m =
[[22 44 13 37 16 24 33 51 53 17 30 15 71 36 57]
 [13 47 42 34 44 49 32 59 45 26 36 21 42 34 10]
 [16 32 41 31 26 24 18 46 36 39 25 24 45 31 41]
 [43 37 45 20 20 20 38 66 78 30 38  0 49 29 41]
 [17 25 31 55 42 34 55 79 76 23 21 14 41 39 52]
 [10 31 28 41 25 20 29 40 28 36 43 23 50 30 50]]
m[0,0] => 22
m[4,-6] => 23
m[1,-9] => 32
m[0,4] => 16
m[-6,12] => 71
m[5,7] => 40
m[1,-12] => 34
m[-4,-4] => 24
m[:, -13] => [13, 42, 41, 45, 31, 28]
m[:, 8] => [53, 45, 36, 78, 76, 28]
m[-1,-1] => 50
m[:, -4] => [15, 21, 24, 0, 14, 23]
m[:, 5] => [24, 49, 24, 20, 34, 20]
m[4,5] => 34
m[-1] => [10, 31, 28, 41, 25, 20, 29, 40, 28, 36, 43, 23, 50, 30, 50]
m[-6,5] => 24
m[2,-15] => 16
m[-3,14] => 41
m[-3,7] => 66
m[-5,-15] => 13
m[5,-4] => 23
m[-4,-5] => 25
m[-2,-5] => 21
m[-3,5] => 20
m[-1,-14] => 31
m[-3,8] => 78
m[-3,4] => 20
m[1] => [13, 47, 42, 34, 44, 49, 32, 59, 45, 26, 36, 21, 42, 34, 10]
m[5,10] => 43
m[-3,-13] => 45

M = [[-35.0, 11.0, 11.0, 36.1, 20.3, 11.3, -35.8, -20.1, 20.8, 15.6, -24.9], [-19.0, 8.3, 23.4, 19.2, -6.8, -20.1, 24.1, 6.0, -25.6, -3.7, 4.9], [48.0, 2.1, 2.5, -23.5, -7.9, 1.1, 50.2, 33.8, -9.0, -3.1, 38.4], [12.8, -12.0, -28.6, -21.3, 5.4, 19.5, -34.9, -13.2, 26.3, 1.6, -12.7], [26.5, -3.5, -13.4, -16.4, 4.6, 15.1, -2.1, 5.8, 17.0, 3.6, 8.1], [15.7, 10.3, 10.2, 7.4, 9.3, 10.1, 15.9, 14.1, 9.2, 9.8, 14.8], [24.6, -7.2, -19.7, -20.8, 3.7, 17.0, -12.3, -0.1, 19.9, 2.1, 1.6], [-17.3, 12.6, 17.0, 27.2, 12.2, 4.7, -4.9, -2.7, 6.9, 11.1, -5.6]]
Rows and columns are counted from 0.
row 0 col 0: -35.0
row 6 col 5: 17.0
row 0 col 3: 36.1
row 6 col 8: 19.9
row 5 col 4: 9.3
row 5 col 9: 9.8
row 6 col 1: -7.2
row 7 col 5: 4.7
row 5 col 0: 15.7
row 3 col 5: 19.5
row 3 col 1: -12.0
row 4 col 10: 8.1
row 2 col 3: -23.5
row 2 col 5: 1.1
row 3 col 3: -21.3
row 6 col 9: 2.1
row 0 col 6: -35.8
row 7 col 3: 27.2
row 0 col 8: 20.8
row 0 col 1: 11.0
row 6 col 2: -19.7
row 1 col 2: 23.4
row 0 col 10: -24.9
row 7 col 4: 12.2
row 6 col 6: -12.3
row 7 col 0: -17.3
row 7 col 8: 6.9
row 7 col 10: -5.6
row 0 col 2: 11.0
row 4 col 3: -16.4
row 0 col 9: 15.6
row 1 col 0: -19.0
row 3 col 10: -12.7
row 6 col 7: -0.1

data =
[[ 20.3  28.3   1.8   0.8]
 [-15.5 -36.6  51.6 -43.9]
 [-19.6 -19.2 -24.1  14.6]
 [ -4.0  -3.4  -8.0  24.7]
 [-28.2 -58.8  60.9 -60.0]
 [ 16.9  19.7   8.8 -11.1]
 [  4.5  -0.4  18.0 -49.0]]
data[0,-4] = 20.3
data[-4,-1] = 24.7
data[:, -2] = [1.8, 51.6, -24.1, -8.0, 60.9, 8.8, 18.0]
data[:, 1] = [28.3, -36.6, -19.2, -3.4, -58.8, 19.7, -0.4]
data[-1] = [4.5, -0.4, 18.0, -49.0]
data[0] = [20.3, 28.3, 1.8, 0.8]
data[0,2] = 1.8
data[3,-2] = -8.0
data[5,-4] = 16.9
data[1,1] = -36.6
data[-5] = [-19.6, -19.2, -24.1, 14.6]
data[-1,2] = 18.0
data[-2,2] = 8.8
data[-1,-1] = -49.0
data[-6,0] = -15.5
data[:, 0] = [20.3, -15.5, -19.6, -4.0, -28.2, 16.9, 4.5]
data[-3,3] = -60.0
data[-3,-3] = -58.8
data[5,-1] = -11.1
data[-1,-4] = 4.5

W =
61  13  50  35  40  44  67   4
55  45  50  76  46  50   1  16
45  50  38  41  36  42  39  51
44  38  45  62  40  44  62   9
45  35  50  47  47  48  35  63
W[0][-8]	61
W[1][3]	76
W[:, -1]	[4, 16, 51, 9, 63]
W[2][-5]	41
W[0][6]	67
W[1][-2]	1
W[-3][4]	36
W[-3][0]	45
W[-4][5]	50
W[3][-1]	9
W[:, -2]	[67, 1, 39, 62, 35]
W[0][5]	44
W[-1][-4]	47
W[-1][2]	50
